(in the rows, 128 means zero)
The rows of Y fall into 3 groups, and each row is roughly a mix of its group's hidden directions; some rows fit no group.
Y (123 x 12):
[[ 81 180 118 123 156 136 177 100 154 130 136 117]
 [111 129 100 119 139 149 107 124 176 108  69  89]
 [136 120 127 132 170  99 175 113 144 157 160  78]
 [ 71 112 137 149 148 107  99 151 101 164 103  97]
 [105 118  96 128 195 104 107  83 113 135 141 140]
 [ 84  95 130 107 110 125 104 117 194 126 146 155]
 [ 98 168 129 170  87 115 112 104  95 110 163 110]
 [146 116  92 153 127 122  95 156 101 109  87  75]
 [115 147 182 171 123 129 144 129 122  97 182 146]
 [174 150 137 137 149 158  93 112 175 134 172 119]
 [112 102 121  96 131 161 136 135 109  75  83 166]
 [ 94 156 142 141 136  99  67 143 131 168 158 142]
 [108 102 122  63 104 147  90 149 143 138 114 163]
 [117 141 177 120 161 122  89 128 138 127 179 170]
 [124 142  68 110 150 125 127 111 174 130  93  89]
 [122  98 142  71 109 136  85 103 130 119 172 152]
 [113 174 157 148 118 104  98 157 151 176 108 103]
 [108 139 168 179 193 106 141 129 115 122 128 119]
 [125 147 111 123 124  87  75 116 108 142 132  66]
 [166  95 148 170 145 125 144 181 142 128 149 161]
 [121  51 107 110 127 135 129 133 144 148  82 110]
 [ 94 131 128  86  79  97 123 137 125 131  69 129]
 [103 151  98 123 153 137  92 101  81 120 146  78]
 [156 148  72 123 143 141 123 137 120 112 112  61]
 [153  92 190 119 137 171 128 161 110 136 129 152]
 [103 121  89  93 187 130 104 148 107 150 158 141]
 [127 123 193  87 176 125 142 122 162 116 136 131]
 [ 92 186 171 132 142  96  86 126 134 118 122 141]
 [141 167 100 120 117 119 143  90 104  87 182 143]
 [152 157 104 143 153 151 164 179 133 143 145 174]
 [151  64 174 107 145 162 120 134 154 133 137 147]
 [103 137 170 135  97  84 148 105 138 111 167 168]
 [144 104 142 205 108 138 100 137 135 160 122 109]
 [100 112 121  89 109  99 126 113 139 158 106  63]
 [122  76  85 125 114 104 129  83 134 119  94  94]
 [169 109 126 101 103 120 193 150 146 127 161 144]
 [171  94 151 158 120 126 107 168 168 159 109 108]
 [162 148  89 118  88 138 150 135 119  85 125  77]
 [140  81 164 146 102 178 127 134  84 119 121 105]
 [155 104 182 109  71 138 132 160 134 118 132 155]
 [127 128 142 132 134 159 196 123 123  87 145 172]
 [128 128  80 135 185 121 168 145 137 117 130 174]
 [ 94 140 129 189 101 116 102 130 159 161 121 162]
 [102 132 136 147 110 108 179 103 158 101 154 178]
 [171 159  92 149  83 136 145 130 155 114  85 137]
 [110 172  63 131 122 137 158 101 101 102 119 120]
 [121 151 104 162 115 111 183 181 128 136 100 106]
 [153  99 113 129 104  81 160 125 188 137 106 138]
 [ 89 139 168  91 140 116  70 142 145 140 133 158]
 [119 179  90  98 136 138 139 116  81  90 136 101]
 [178  85  98 126 120 127 178 158 113 107 144 111]
 [160 126 186 126 175 121 123 148  79 145 135 119]
 [109  86 136 157 115  71 139 108 101 125 102 166]
 [176 102 105 136 107 142 181 123 146 144 115  84]
 [128 100 172 128  81 125 103 137  71 131 127 159]
 [120 152 130 132 172  84 160  91 156  93 100 117]
 [160 174  98  92 118 102 144 136  83 123  99 104]
 [122 111 175 107  97 142 133 142 180 136 112 177]
 [ 90 113 132 132 106  97 115  78 145 101 180 107]
 [167  90 172 126 103 116 133 179 127 107 141 159]
 [113 177 168 171 135 173 118 113 116 129 161 116]
 [ 94 121 108 136 175 106 176 131 165 148 119 166]
 [163 129 139 128 145 111 126 183 197 134 115 123]
 [ 98 119 195  85 142 113  97 106 144 115 122 116]
 [112 158 112  66 159 118 116 121 115  92 155  95]
 [104 108 156  99 173 130 141  95 158 112 154 175]
 [123 138 187 132  72 130 130 146  85 136 144 154]
 [172 150 100 169 149 108 127 172 123 120 143  85]
 [192  91 147 134 116 169 130 141 132 109 168 127]
 [156 150  77 162 131 106 182 105 127 124 138  99]
 [ 81 107 143  90 128 103 117  88 121 151 129 179]
 [115 129 136  88 137 155 128 187 151 144  90 167]
 [120 118 110 117 112  85  72 129 165 170 106 107]
 [136 153 105 119 103 113 131 168 151 107  81  74]
 [139 138  68 122 101 141 162 113  82 106 160 123]
 [101 125 133  84 204 149 106 124 109 134 137 132]
 [137 165 114 187 165 124 168 165 127 140 112 135]
 [133  78 139 116 102  97 132 145  62 117 125 153]
 [ 93 144 165  72 124 128 100 151 150 128  84 141]
 [168  79 113 123 139 104 152 179 141  89 118 123]
 [118 134 114 158  72  90 107 115 130 174  95 146]
 [129  77 148  89 152 133 153 143 161 166 116  95]
 [166 121 113  86 133 113 141 151 184  87 122 103]
 [160 155 133  80 161 126 142 151 109  88 145  87]
 [125  72 126 148 114 143 139 135 106 153  92  71]
 [128  74 149 145  65 148 139  96 120 115 146 133]
 [128 161 131 165 167 136  87 147  96 169 155 110]
 [141 143  98 101 146 141 192 131 134  85  97 149]
 [183 156 122 148 117 157 182 144 149 110 103 137]
 [117 153 120 115 102  95 143  96  66 151 103 158]
 [ 79 111 134 109 159 139  76 106 108 167 124 150]
 [ 96 107 122  72 145 152 100 138 155 149 107 170]
 [101 133 114 108 198  83 131 106 124 100 147 130]
 [125 106 134 149 139 142 180 112 100 155 175 172]
 [ 94 101 109 123 122 126 146  54  88 122 142 134]
 [ 86 184 147 114 103 116  93 155 123 140  90 121]
 [127 126 114 139 186 144 124 112 117  72 145  82]
 [160  93 157 104 117 151  75 116 110  83 139 114]
 [119 109 105  55 176 121 118 125 159 125 123 119]
 [106  82 140 122 107 145 111 132  78 156 151  80]
 [ 81 102 128 127 104 115  68 110 102 114  91 126]
 [179 105 166 159 110 135 128 185 131 117 146 145]
 [156 131  79 153 164 150 145 139 153 108 127  75]
 [153  64 113 147 153 103 135 170 108 102 114 139]
 [ 91 151 105 103 155 129 100 100 154 100  90  87]
 [143 125 103 110  80  95 142 140 169 148  82 155]
 [ 87  93  98 101 107 153  92  86 110 151 111 137]
 [ 79  99 156 118 125 126 106 136 107 132  71  90]
 [179 106 117 161 161 124 170 128 174 150 135 123]
 [112 132 186 120 182 109 123 122  93 143 152 155]
 [ 91 108 128 106 140 118 109 120 155 173 101 186]
 [119 116  93 106 122  91 115 140 172 156  71 143]
 [135 121 112 155 151 127 121 173 131  79  91  79]
 [177  64 150 121 137 132 117 151 135  93 147 150]
 [115  74 105 160 109 119 106 116 120 142  77  92]
 [130 175 155 134  66 150 125 133  92 132 136  95]
 [166  96 132  85  65 110 109 143 105 122 117 126]
 [107  86 181 166 143 161 111 126 135 139 158 155]
 [ 97 113  92 111 193  85 141 111 125 106 121 129]
 [158  69 104 144 154 114 155  85 143 126 154 110]
 [ 95 170 127 127 147  64  91 112 129 140 150 110]
 [139  95 129 129 131 136 143 121 104 180  75 175]
 [154  77 138 144 171 100  97 142 100 108 149 156]]

Here is one row of each group, with its name. Which group are the others in?
[110 151 162 140 141  75  96 172 152 126 103 153] -> B
[145 109 172  99  87 184 105 150 125 120 116 148] -> X
[136  70 118 149  78 110 147  80 134 142 116 133] -> Z

[127 111 120 150 105 109 185  83 107 137 111 173] -> Z
[169 104 174 172 151 113 147 150 159 122 153 110] -> Z
[127 120 125  84 119 137 170 153 152 153  81  85] -> X
[123 146 174 182 113 176 109 130  95 139 148 131] -> B
[ 84 195 136 136 108 143 112  95 118 157 120 111] -> B
[137 122 106 106 110 129 117 169 190 150  85 149] -> Z
[156 187 135 121 109 117 108 114 152 127 182 158] -> X
[156 138  91 158  82  99 115  77 144 117 121 107] -> X
[156  66 145 121 132 171 159 109 106  95 140 124] -> X
[152 113 101 130 130 125  78 140 125 171  89  80] -> Z
[109 190 110 119  83 127 140 125 148 164 103 102] -> B
